a =
[[129 128 133 128 139 127 130 129 140]
 [130 123 133 137 134 128 133 127 137]
 [130 129 129 130 113 128 122 129 133]
 [127 128 126 118 115 127 131 126 124]
 [128 129 127 127 144 128 134 132 126]
 [126 123 128 133 138 127 126 130 126]
 [132 123 121 131 151 128 123 128 121]
 [128 120 128 133 117 128 126 127 136]
 [132 122 133 125 119 128 120 131 134]]
Counting starts at 0.
The entry in row 0 and column 1: 128
What is the entry in the bottom-right corner?
Answer: 134
The entry in the top-left corner is 129
The entry at row 2, column 1: 129
The largest entry is 151
What is the top-right entry?
Answer: 140
The entry in row 2 and column 0: 130
What is the entry at row 0, column 2?
Answer: 133
The entry just left of the smallest entry is 130
The entry at row 1, column 0: 130
The bottom-left entry: 132
The entry just right of 151: 128
The top entry of the column that holds the smallest entry is 139
What is the entry just left of 139?
Answer: 128
The entry just right of the smallest entry -> 128
What is the entry directly above the largest entry?
Answer: 138
The entry just left of the centre entry: 127
What is the entry in row 1 and column 1?
Answer: 123
What is the bottom entry of the column that holds the largest entry?
Answer: 119
The entry directly below the smallest entry -> 115
What is the entry just right of the centre entry?
Answer: 128
What is the entry just left of 115?
Answer: 118
